One turn moves each row of this set onto another row. After a few examples, where does it send each row asked below?
sose: [0 6 -1 -4 -10 2 -2 -5 2 7 3 -1 2 -10 10 -6 0 2 -6 3 3 -8 5 13 -1 0]
diti: [0 -3 -2 1 6 3 1 1 2 11 -10 -3 -1 -3 8 -4 -7 -5 9 -2 1 3 -10 4 7 -1]
mefi: [0 -2 9 6 4 8 3 -2 -1 4 -4 2 2 -6 -4 -7 -1 -4 6 5 3 -5 -5 6 2 2]
Gav: [-6 5 -2 2 8 -5 3 6 7 3 -4 -4 -11 -8 3 -1 -5 -2 3 -5 7 -8 6 10 0 -2]
Peper: [-6 7 -1 0 3 2 -5 -4 0 1 2 1 -1 4 10 -7 -4 -7 7 1 10 -9 2 13 0 -2]
pubup: [-4 1 -5 -5 -9 -3 -2 -2 2 2 1 -6 -1 -2 10 -6 -7 4 -2 -4 13 2 -5 5 4 -1]
giru: [1 1 -9 -4 -2 -5 0 3 1 3 -1 2 -11 5 8 -2 -4 -5 -4 -3 -1 -8 -10 -4 -5 -2]
manil: [7 0 -5 -1 2 -2 -5 -4 2 -6 -2 -4 6 -8 13 -12 -1 4 3 -1 -6 -13 -4 4 -3 0]
Suni: [2 -9 -4 9 4 3 0 2 3 -6 -1 -4 7 -3 2 0 -1 6 2 2 0 -2 -1 16 -2 10]
zezot: [11 2 -12 -5 3 -6 4 -3 8 5 6 -9 -2 3 4 3 -1 9 0 -1 4 -2 1 9 2 -2]
Fudes: [1 -1 3 1 -2 -1 9 5 14 2 0 -6 -4 -3 4 4 3 0 -3 -9 -5 -9 -8 3 -7 -5]
Domuf: [-7 1 0 6 5 1 4 1 1 -3 -3 -4 -12 -3 9 4 -2 -9 3 0 -5 -8 2 14 -3 -1]
til: [0 4 0 3 3 0 3 0 2 -4 -1 -3 -2 3 -13 0 -2 -7 2 2 6 -11 -2 1 3 0]
piret: [9 2 1 -5 -6 10 -1 4 6 1 -3 -4 0 2 5 -9 -2 -1 -4 1 4 3 -9 9 4 5]
lan: [-5 -2 -5 -3 5 -1 -1 -7 -1 3 -1 3 3 2 15 6 -8 -9 5 -3 0 -10 -10 11 -5 -5]
kig: [2 -2 -4 8 7 3 -4 1 4 7 4 -7 8 2 12 -2 -1 3 1 -3 0 1 4 5 1 10]
kobab: [-4 -1 -7 -6 -6 -1 -2 2 -2 -2 4 -4 -7 -1 2 -3 -3 6 2 3 -8 -5 -4 -6 -3 6]
figag: [0 -3 -6 0 -7 -5 4 3 3 -3 0 -1 -6 -1 -5 2 -3 -4 -4 2 5 -15 -7 -2 -4 -3]
Kiben: [2 -7 -1 4 0 0 3 1 5 3 1 -6 9 -4 22 -6 0 2 2 0 0 -6 2 2 -4 -3]
duf: [2 -5 -13 -1 7 -2 -3 -2 9 -3 -5 -3 7 -10 2 -1 -6 10 2 2 0 -10 -4 9 -3 0]
peze: [-1 4 -2 -2 -6 2 4 9 8 -2 2 -3 2 4 1 -7 -2 0 4 3 14 -8 7 10 -3 -1]
gubaz: [7 -3 -5 -5 -3 -1 2 3 1 -2 -2 0 6 4 4 6 -6 -7 2 -6 -10 -10 -12 6 -8 3]
Nevu: [11 6 -2 -2 11 -6 1 -9 -6 5 5 0 -1 1 8 -2 1 2 3 -2 2 -10 4 8 -1 4]
fugu: [7 -4 0 1 -2 -6 11 -4 -1 -6 7 -2 0 1 8 -1 6 5 2 1 7 -6 4 14 -4 -1]
nen: [13 -5 -6 -2 7 -4 10 -3 2 7 -3 -1 2 -5 12 8 -3 -1 1 3 2 -10 -1 11 -3 -6]
Rig: [-1 -1 -2 -1 3 0 7 3 1 0 -5 3 -8 10 12 -4 1 -11 2 -1 -1 1 -8 4 -1 -2]
ser: [-2 3 -3 -7 7 4 1 -5 -7 0 -7 1 6 -3 3 8 -4 0 3 2 -4 -10 0 -2 -3 6]
Rotu: [0 0 -1 -6 2 -2 1 -5 -1 1 -8 -3 10 -6 6 10 1 3 8 -8 -4 -6 -6 14 5 3]
Dip: [-1 5 -2 2 6 3 0 -3 6 5 1 -7 -9 1 7 7 1 -6 -1 -6 -12 -8 -5 5 -4 0]
moko: [3 3 -1 -10 -6 2 1 8 4 6 2 0 2 -3 11 -2 1 5 -5 3 -2 -1 8 11 -1 7]
kitaf: [20 0 -4 -2 0 -2 4 -2 -1 -5 0 -7 -2 2 5 -1 1 -2 1 0 -6 -7 -3 15 0 3]
dipuv: [6 -3 0 -7 3 13 6 4 5 3 -10 1 7 -2 3 6 -2 -1 -2 7 -2 -4 -5 5 -2 2]
kekek: [-9 -2 -2 -3 -5 -6 2 -7 -11 -8 -2 -1 3 -4 9 2 -4 1 3 -2 6 -7 0 3 -1 1]
mosup: [-2 4 0 -1 -5 -1 -3 -13 -1 3 -3 -3 7 -11 7 2 0 1 3 -4 2 -10 -4 15 2 -2]
zabu: [7 2 -7 -7 -5 0 2 10 10 2 0 -5 6 5 -5 2 -5 1 1 -5 1 -8 -2 1 -6 5]
zenit: [3 -1 -1 -11 1 0 4 9 2 2 -5 -1 6 -2 8 8 1 6 3 -4 -7 0 1 11 2 9]
mirak: [-2 -9 -6 -3 -7 -2 4 6 -1 -2 -6 -5 -6 -1 13 -2 -4 -1 7 0 -5 3 -9 3 2 -1]
tek: [-7 -4 -1 0 -1 4 4 -1 3 4 3 1 1 -7 -5 0 -1 6 0 9 3 -10 -1 -3 -5 -1]
Fif: [-4 1 -1 2 10 2 8 1 5 2 -6 -1 -2 7 0 1 -1 -10 5 1 8 -1 -2 5 4 -4]
bisim: [3 6 5 0 0 -5 4 9 8 -3 -1 -5 -7 -5 -2 -8 2 0 1 -11 1 -11 -1 6 -2 1]

ser goes to piret
bisim goes to Domuf
Now find these:
til goes to Rig
Rotu goes to moko
duf goes to kig
mefi goes to mirak
Peper goes to gubaz
kitaf goes to fugu

